One turn sends every row of this set to another row. A few are shown first. Where does it send the rows asked after them?
K758: [-0.82 -1.38 -2.31 -0.41 -0.18  1.51  0.29 -1.49 -1.21 -3.79  0.38 -0.88
 -0.29  1.10  1.53  0.81  2.08 -0.25  0.52]
K608: [ 0.84 -0.59 -0.45  0.16 -1.50 -2.80  1.39  1.70  1.04  0.14  2.03  2.07
 -0.70  0.24 -0.10  1.81  1.24 -0.57 -0.51]
K173: [-1.95  0.00  2.20 -0.60 -0.77  1.41 -0.42  0.87 -0.24 -0.52  1.17 -1.12
  0.75  0.63  1.33 -3.71 -0.16  0.60  0.34]
K720: [ 0.79  0.41 -1.56  0.60  2.71 -0.36 -1.79 -3.12 -0.86  2.49  0.54  0.52
  0.82  0.51 -1.59 -0.65 -0.23  0.18  0.13]
K388: [ 1.32  0.63 -1.73 -1.14 -2.65  1.69  0.23 -0.23 -0.01  0.57  2.13  0.75
 -0.83  0.86  1.49  0.72 -0.73 -2.47  0.77]
K616: [-1.00  0.98  1.48  0.21  3.30 -1.33  0.69 -1.70  0.18 -0.39  3.39  0.14
  0.29 -0.86 -1.12  0.76 -0.10  0.24  0.97]
K83: [-0.42 -0.34  0.90  1.18 -0.73 -0.69 -0.54 -1.55 -0.87 -1.75 -1.51  0.96
  2.76 -2.02 -1.07 -1.15 -1.22  1.48  0.48]
K91: [ 2.65 -0.38 -0.92  0.35  0.55  2.11 -0.23  1.31 -0.61 -2.74  1.09 -0.26
 -0.18 -0.07  0.97  2.96 -0.14 -0.97  0.61]
K966: [-1.07 -1.60  1.37  1.84 -0.65  0.41 -0.47  2.63 -0.82  2.07  2.23  0.40
 -0.51  1.66  0.56  0.44  0.30  0.33 -0.33]
K156: [-1.00  1.16 -1.59 -0.42  0.86  1.50  1.29 -0.55  3.92 -0.47  0.35 -0.77
  1.30 -0.98  0.33  1.09 -0.78  0.61  1.30]
K190: [ 2.64  0.06 -2.31 -0.83  0.11  1.55  2.04 -1.03 -0.40 -0.83 -0.81 -1.89
 -1.97 -0.70 -0.51 -1.69  1.06 -0.41 -0.45]
K346: [ 2.73 -0.13  4.02  1.01 -0.34 -0.05 -0.43 -0.52 -0.33 -1.58  1.19  0.22
 -0.19  1.18  0.43  1.32  0.11 -0.91  0.21]
K996: [-0.65 -1.48 -0.41  2.21 -0.22 -1.63 -1.18  1.18  1.81  1.54 -2.41  0.26
  0.97 -0.55  1.44 -1.09  0.56  0.20 -0.22]
K330: [ 2.98  2.05  0.60  0.10  1.07  0.19  0.12 -0.99 -3.01 -0.94 -0.09 -0.69
  0.45 -0.25 -0.78 -2.05  0.87 -1.15  1.56]
K797: [-0.35  0.95  2.97  2.12  0.81  1.71 -0.27  0.99 -1.19  0.57 -1.39  0.71
 -0.04  0.22 -1.06 -2.15 -0.06 -0.64  0.92]
K312: [ 0.88 -0.41 -0.31  0.70  0.96 -3.05 -2.03 -0.45  2.23  0.53 -0.50 -0.32
 -2.88  0.33 -0.78 -0.22  0.61 -0.12 -1.05]
K352: [ 0.43  3.16 -0.50  0.06 -0.59  1.96 -0.43 -0.35 -1.13 -0.46  0.11 -1.72
  1.50  0.04 -1.48  1.43 -0.03  1.55  1.99]
K189: [-0.09 -0.25 -1.70 -3.59 -1.36 -0.94 -0.19 -2.05  0.59  0.89 -0.54  1.69
 -1.38 -0.18 -0.36 -0.33  1.00 -0.51 -1.25]
K391: [-1.32  1.38 -0.52  1.77  0.51  0.71 -1.16  1.77  1.45 -1.35 -0.73 -0.67
  2.48 -1.19  0.95  1.74  0.74  1.04 -1.19]
K969: [ 0.34 -1.00 -1.36 -0.30 -0.39 -0.30 -1.29 -2.93 -1.58 -0.63 -2.36  0.32
 -0.02  0.99 -1.20 -1.44  1.02  2.05 -1.47]
K952: [ 1.69  0.04  0.77 -0.56  2.45 -2.23  0.79  0.26  0.24  0.89  2.23  0.88
  0.40  1.82 -1.52 -0.04  0.30 -2.60 -0.22]
K195: [-1.23 -0.48 -1.23 -0.55  2.66  0.97 -0.39 -1.52 -0.73 -2.19  1.99 -0.44
 -2.33  1.57  1.84 -1.32 -0.70  0.24 -1.14]
K765: [-0.65  0.28  0.82 -1.02 -2.47  1.32 -0.33 -2.02  2.95  1.00  1.59  0.21
 -0.89  0.86 -1.37 -0.84  0.21 -0.37 -1.43]
K554: [-2.41 -0.19 -2.54  1.01  0.49 -2.11 -0.30 -1.02 -0.64  0.05 -0.09  0.12
  0.38  1.96  2.93 -0.48  0.74  1.70  0.36]
K824: [ 0.80 -1.21 -2.24  0.16  0.22 -0.19  1.19  2.36  1.01 -2.22  1.72  1.64
  1.39 -0.84  1.97 -0.79  1.39  1.48  0.04]

K824 turns into K83
K388 turns into K554
K765 turns into K195
And these:
K969 turns into K91
K189 turns into K758

One turn sends every row of this set to another row. A few are shown first. Where does it send the rows asked after them?
K576: [ 0.20  0.40  2.47  0.02  0.87  3.08 -0.31  0.89  0.06  1.29 -0.20 -1.49
  2.89 -1.62 -0.99  0.18  1.90 -0.96  0.31  0.78  0.20 -0.19 -0.41  2.39]
K627: [ 0.50  0.50 -0.32 -0.97  1.38  1.73 -0.62 -1.77  2.11  1.49 -0.48  0.70
  1.85 -0.03 -0.20  2.25 -0.50  0.76  1.01  2.82  1.07 -2.30  1.58 -0.58]
K249: [ 0.40  2.07 -2.30  2.03 -1.29 -0.39 -0.25 -2.92 -1.02 -0.06 -1.86  2.55
 -1.89 -1.18 -0.32 -1.53 -0.39 -0.83  0.37 -0.51  0.80  0.76  0.27  0.15]
K294: [ 1.00 -0.08  1.05 -0.07  1.57 -0.85 -1.56  0.13  2.01 -0.24  1.47 -0.39
  0.14 -0.34  3.09 -2.40  3.15 -0.84 -1.06 -0.19 -0.71  0.82  1.47 -1.29]
K805: [ 1.95  0.61  1.19 -0.22 -0.33  0.43 -1.13  1.45 -1.78  0.73 -0.10 -1.11
  1.46  1.58 -0.73  0.18 -1.84 -0.19 -0.39 -2.04  0.85  1.74 -2.00  0.58]
K934: [ 0.16  1.26  0.44  0.87 -0.72  0.35 -1.74 -0.93  1.52 -1.72  1.26  1.68
  0.16  0.85  2.91 -2.43  1.79 -0.31 -0.41  1.76  0.58  0.87  2.26 -1.93]
K550: [ 2.05  1.72  2.09 -0.75  0.96  0.46 -1.33 -0.18 -2.78  1.27  0.54 -0.15
  1.41  2.03 -1.37 -1.13 -0.01 -0.22 -1.76 -1.86  0.22  0.82 -0.32  1.54]
K635: [-1.21  0.01 -0.64  1.12  2.93 -2.82 -1.05 -2.45 -0.58  2.05 -0.92  0.54
 -0.69 -0.97  0.34  0.45  2.45 -1.00 -1.68  0.16 -1.36  1.22  1.86  1.63]
K893: [-2.26 -0.25  0.54  0.87  0.77 -0.44  0.47 -0.12  0.74  0.31 -0.49 -1.89
  0.58  1.71  0.14  0.86 -0.58 -0.10 -0.37  4.03 -0.60 -2.74  0.55 -0.93]
K144: [-0.27 -2.13  0.09  3.23  0.58  1.74  0.90 -0.91  0.77  1.84  0.69  0.22
  1.01  1.80 -0.12  2.14  0.19 -1.32 -0.03  3.03  0.52 -1.38  1.59 -0.42]
K646: [ 0.94  0.86  0.74  0.07  0.38  0.07 -1.81 -0.32  1.63 -1.98  0.79  0.50
  0.93 -0.44  2.95 -3.01  2.91 -1.06 -0.01  0.63  0.16  0.16  2.10 -1.14]
K804: [-2.61 -0.94 -1.61  2.49  1.72 -1.92 -0.57 -1.30  0.24  0.43 -1.22  0.57
 -1.86 -1.70  0.82 -0.35  2.32 -0.07 -0.52 -1.04 -0.29  0.06  2.88 -0.43]
K503: [-0.28  0.11 -0.92 -0.30 -0.69  0.00 -0.76 -2.04  0.49  1.59 -1.03  2.86
 -0.21 -3.03 -1.57 -0.10  2.38  0.18  0.85  0.06  1.25  2.65  0.04  0.53]
K14: [-1.96 -1.75 -1.22  0.09  1.20 -3.39  0.40 -1.34  1.41  1.73 -0.94 -0.39
 -1.27 -1.22 -0.50 -0.05  1.59  0.03 -0.18  1.58 -1.11 -0.22 -0.22 -1.51]
K923: [ 1.23 -3.13 -1.11  0.68  2.39 -1.80  0.04 -1.59  0.71  2.09 -0.78  1.16
 -1.31 -0.61 -0.27  1.67  2.02 -1.34 -0.02 -0.60  0.29  0.32  1.81 -0.59]
K757: [ 2.61 -1.73  1.60  0.90 -0.79  1.85  0.34  0.66 -1.65  1.66  1.05  0.71
  0.86  1.09 -2.19 -0.56  0.95 -1.04 -0.07 -1.71  1.29  1.31 -0.88 -0.05]
K164: [-1.01  0.16  0.20  1.71  0.60 -0.35 -1.38 -2.01  1.36  1.34  1.73 -1.33
  1.28  1.45  0.79  2.26 -0.62  0.04 -0.28  3.22 -0.33 -2.89  0.98 -0.29]
K652: [ 1.03  1.79  1.93 -1.65 -0.46  1.94 -1.45  0.14 -2.03  0.14 -0.66  1.51
 -0.24  1.26 -1.37  1.03 -0.30  0.74 -0.75 -0.59  2.31  1.68  0.15  0.86]
K543: [ 1.02  0.19  1.76  0.30  0.57 -0.06 -1.40  0.62  1.33  0.52  2.40 -0.01
 -0.07  1.44  2.68 -2.16  2.11 -0.15 -1.97 -0.12 -0.38  1.74  0.61 -1.86]
K70: [-0.96 -1.22 -1.55  1.03  2.32 -3.15 -1.16 -0.61  0.27  1.31 -1.76 -0.56
 -0.99 -1.29  1.11  1.98  0.68 -1.04 -0.44 -0.61 -0.47  1.98  0.31  0.66]
K807: [-0.42 -0.32 -1.66  1.80  0.76 -0.22 -0.37 -1.09  1.72  1.84 -0.07 -0.37
  1.55  1.57  0.95  2.62 -2.47  0.27  0.62  2.60  0.20 -0.96  0.24 -1.19]
K457: [ 0.32  0.77  1.40  1.08 -0.37  0.79 -1.37 -0.04  1.60 -0.16  2.40  0.77
  0.37  2.30  2.94 -1.82  1.20  0.10 -1.46  1.64  0.14  0.88  1.27 -2.37]
K717: [-0.85  0.49 -1.12  2.10 -2.04  0.02 -0.56 -1.11 -1.34  0.44  0.17  2.62
 -1.32  0.27 -1.20 -2.23  0.38  1.36 -0.15 -1.98  1.47  1.57  0.87 -1.67]
K718: [ 1.30  1.13  2.30  0.05 -1.77  0.22 -2.10  0.02 -2.28  0.38  1.88 -0.74
  0.71  0.90 -1.58 -0.93  0.53 -0.17 -0.80 -1.91  0.87  0.97 -1.78  1.17]
K499: [ 1.07  0.68  1.78  0.28  0.60  1.18 -0.91  1.72 -2.27 -0.22 -0.05 -1.04
  0.46  0.56 -0.87 -2.28  0.56  0.23 -0.80 -3.87  0.63 -0.39  0.52  0.12]
K260: [-0.32  0.44  1.90 -0.25 -1.89 -0.15  0.13  1.42 -2.17 -0.07 -0.02 -0.83
  0.14  0.64 -2.26 -2.43  0.61 -0.11 -0.60 -0.43  0.30  1.29 -2.42 -0.08]
K478: [-1.51  0.48 -0.74 -0.54 -1.44 -2.58 -0.70 -1.20 -1.49 -1.32 -1.91  1.78
 -2.36  0.14 -1.26 -1.07  0.65  0.06 -0.12  0.54  1.10  1.33  0.29 -0.89]
K341: [ 1.71  1.82  0.03  1.42  1.04  1.80  0.18 -0.69 -0.14 -0.05 -1.32 -1.70
  1.70 -1.75  0.09 -2.04 -0.23 -2.08  1.05 -0.41 -0.55 -2.95 -0.18  1.82]
K988: [ 0.83  0.55  1.15 -1.70  0.23  0.31 -0.15  0.55  0.01 -1.37 -1.05 -1.97
  2.33 -0.05 -1.31 -1.79 -0.02 -0.44  1.35  0.94  0.17 -3.15 -0.49 -0.30]
K139: [-0.43 -0.07 -1.40  2.31  2.64 -1.87  0.33 -1.63  0.48  2.70 -1.38 -0.62
 -2.26 -1.66  1.01  0.40  0.70 -1.40 -1.44 -0.63 -1.60 -0.22  0.11  0.68]
K706: [-2.21 -0.43  0.61  0.69  2.35 -0.37 -0.58 -0.80  0.37  2.45 -0.87  0.27
 -1.43 -0.29  0.56  3.35  1.55 -0.01 -1.83  1.78 -0.04  1.44  1.37  0.95]
K971: [ 0.13  1.82 -1.19  1.21 -1.66 -0.58 -1.14 -3.38 -1.44  0.69 -0.11  3.57
  0.61 -0.13 -1.57 -1.96  0.82  0.10  0.17  0.16  0.82  2.27  0.56  0.61]
K975: [-1.31 -1.10 -1.02  0.93  1.40 -3.61 -1.81 -2.67  1.06  2.07  0.57 -0.17
 -1.31 -1.38  0.56  1.69  2.06 -0.50 -0.75  0.39 -0.79  0.25  0.73  0.10]
K242: [-0.49  0.68  0.42  2.36  0.07  2.75 -0.12  0.18  0.27 -0.72  0.00 -1.27
  2.91 -0.24 -0.08 -1.95  0.25 -0.03  1.21  0.37  0.36 -3.52  1.92 -0.10]
K250: [ 0.49  0.39 -0.02  1.04  0.82  1.04 -0.95  0.44  0.41 -1.10 -1.31 -2.22
  3.70 -1.22  0.49  0.03 -0.20 -1.92  1.96  0.91  0.07 -1.56  0.15  1.92]
K995: [-0.07 -0.83 -0.39  2.10 -1.23  0.38 -0.52 -1.42 -2.10 -1.18 -1.32  3.08
 -1.58  0.31 -1.07  0.44  1.66 -1.62  0.31  0.09  2.20  1.99  2.06  0.65]
K219: [ 1.30  1.06  1.53 -0.19  0.05  0.87 -2.10 -0.68  0.09 -0.97  0.86 -2.22
  3.17 -0.61 -0.32 -0.61  0.74 -1.18  1.24  0.55  0.29 -3.37  0.20  1.54]
K899: [ 0.32  1.51 -0.98  2.51  1.06  1.10  0.54 -1.95  0.89  1.77 -0.42 -0.32
 -0.17  1.57  1.01  0.99 -2.65 -0.34 -0.54  2.18 -0.45 -2.98  0.59 -0.72]
K366: [ 1.79  2.02  1.03  1.33 -0.22  1.22  0.02  0.26 -2.39  1.46 -0.27 -0.51
 -1.06  1.14 -0.55 -1.31 -1.34 -0.69 -1.69 -2.23  0.05  0.70 -1.75  0.74]
K540: [ 0.10  0.78 -0.50  0.92  2.00 -0.30 -0.52 -2.91  1.05  2.96  0.87  0.63
  1.69  2.42  0.18  1.32 -1.07  0.63 -0.96  2.55 -0.64 -1.84  1.57 -0.64]
K559: [ 0.54  1.48  0.79  1.02  1.26  1.53 -0.74 -1.52 -0.24  0.14 -0.14 -1.14
  4.16 -0.65 -0.51 -1.62  1.30 -1.50  0.75  1.54 -0.72 -2.38  1.29  2.50]
K129: [ 2.49 -1.00  1.14 -0.07  1.51  1.99 -0.26  0.07 -0.59 -1.32 -1.04 -0.56
  1.87  0.22 -0.63  0.45  1.01 -2.21  1.36  0.11  1.33 -2.77  2.15  1.10]
K736: [-0.65  1.14 -0.73  0.72 -2.32 -2.05 -2.52 -2.77 -1.40 -0.67  0.26  2.30
 -1.52 -0.54 -0.82 -0.43  1.20 -0.20  0.08 -0.35  1.42  1.88  0.46  0.47]
K390: [-0.38  0.91 -1.95  1.71 -2.48 -0.64 -1.25 -1.48 -1.04 -0.69 -1.51  2.23
  0.32 -1.00 -0.60 -0.50 -0.45 -0.56  1.38 -0.07  1.64  3.00 -0.43  0.45]
K574: [-0.92 -0.88 -0.67  1.92  2.31  0.01  0.12 -0.60  1.50  2.34  0.68 -0.75
  0.17  1.50  0.74  0.87 -0.74  1.32 -0.87  0.30 -0.58 -2.80  2.06 -2.35]

K893 turns into K478
K757 turns into K144
K706 turns into K652
And these:
K971 turns into K559
K249 turns into K341
K70 turns into K805
K718 turns into K164
K294 turns into K543
K574 turns into K717

